[[131 134 124 117 131 121 133 127 142 137 136 132 116]
 [119 122 149 130 118 124 129 123 121 107 122 127 125]
 [129 136 140 128 122 132 127 123 119 113 129 128 130]
 [117 117 151 131 131 123 128 133 125 111 118 125 129]]
->
[[116 132 136 137 142 127 133 121 131 117 124 134 131]
 [125 127 122 107 121 123 129 124 118 130 149 122 119]
 [130 128 129 113 119 123 127 132 122 128 140 136 129]
 [129 125 118 111 125 133 128 123 131 131 151 117 117]]

[[121 124 117 128 130 135 122 131 125 132]
 [135 125 123 134 117 104 131 126 123 123]]
->
[[132 125 131 122 135 130 128 117 124 121]
 [123 123 126 131 104 117 134 123 125 135]]

[[113 136 125 128 119 121 128 126]
 [137 112 132 128 124 111 128 131]
 [128 119 126 128 130 131 128 129]
 [142 142 127 128 133 127 128 132]
 [126 133 127 127 116 122 129 133]
 [127 156 130 127 120 126 129 122]]
->
[[126 128 121 119 128 125 136 113]
 [131 128 111 124 128 132 112 137]
 [129 128 131 130 128 126 119 128]
 [132 128 127 133 128 127 142 142]
 [133 129 122 116 127 127 133 126]
 [122 129 126 120 127 130 156 127]]

[[124 149 128 103 126 115 139 117 133 147 111]
 [127 139 135 107 135 118 137 110 124 137 144]
 [116 137 107 124 152 122 142 113 130 125 155]
 [128 130 121 140 143 119 110 127 139 146 139]
 [134 122 129 141 147 132 155 123 155 140 121]
 [121 125 142 135  98 144 121 122 123 119 117]
 [131 121 123 140 131 131 131 134 127 126 118]]
->
[[111 147 133 117 139 115 126 103 128 149 124]
 [144 137 124 110 137 118 135 107 135 139 127]
 [155 125 130 113 142 122 152 124 107 137 116]
 [139 146 139 127 110 119 143 140 121 130 128]
 [121 140 155 123 155 132 147 141 129 122 134]
 [117 119 123 122 121 144  98 135 142 125 121]
 [118 126 127 134 131 131 131 140 123 121 131]]

[[131 126 125 132]
 [125 132 134 122]
 [125 131 128 124]
 [130 126 127 129]
 [135 122 118 135]
 [136 126 119 137]
 [118 135 138 121]
 [127 127 127 130]
 [126 130 130 125]
 [122 130 131 127]
 [106 141 152 117]]
->
[[132 125 126 131]
 [122 134 132 125]
 [124 128 131 125]
 [129 127 126 130]
 [135 118 122 135]
 [137 119 126 136]
 [121 138 135 118]
 [130 127 127 127]
 [125 130 130 126]
 [127 131 130 122]
 [117 152 141 106]]

[[112 132 135]
 [104 146 153]]
->
[[135 132 112]
 [153 146 104]]

[[121 125 128 128 128 114 133]
 [120 126 127 127 126 136 131]
 [121 125 128 127 128 101 133]
 [120 126 128 127 127 127 132]
 [122 125 128 128 129 130 134]
 [120 126 127 127 126 143 132]]
->
[[133 114 128 128 128 125 121]
 [131 136 126 127 127 126 120]
 [133 101 128 127 128 125 121]
 [132 127 127 127 128 126 120]
 [134 130 129 128 128 125 122]
 [132 143 126 127 127 126 120]]

[[155 127 145]
 [135 125 114]
 [155 127 144]
 [113 126 103]
 [104 127 105]]
->
[[145 127 155]
 [114 125 135]
 [144 127 155]
 [103 126 113]
 [105 127 104]]
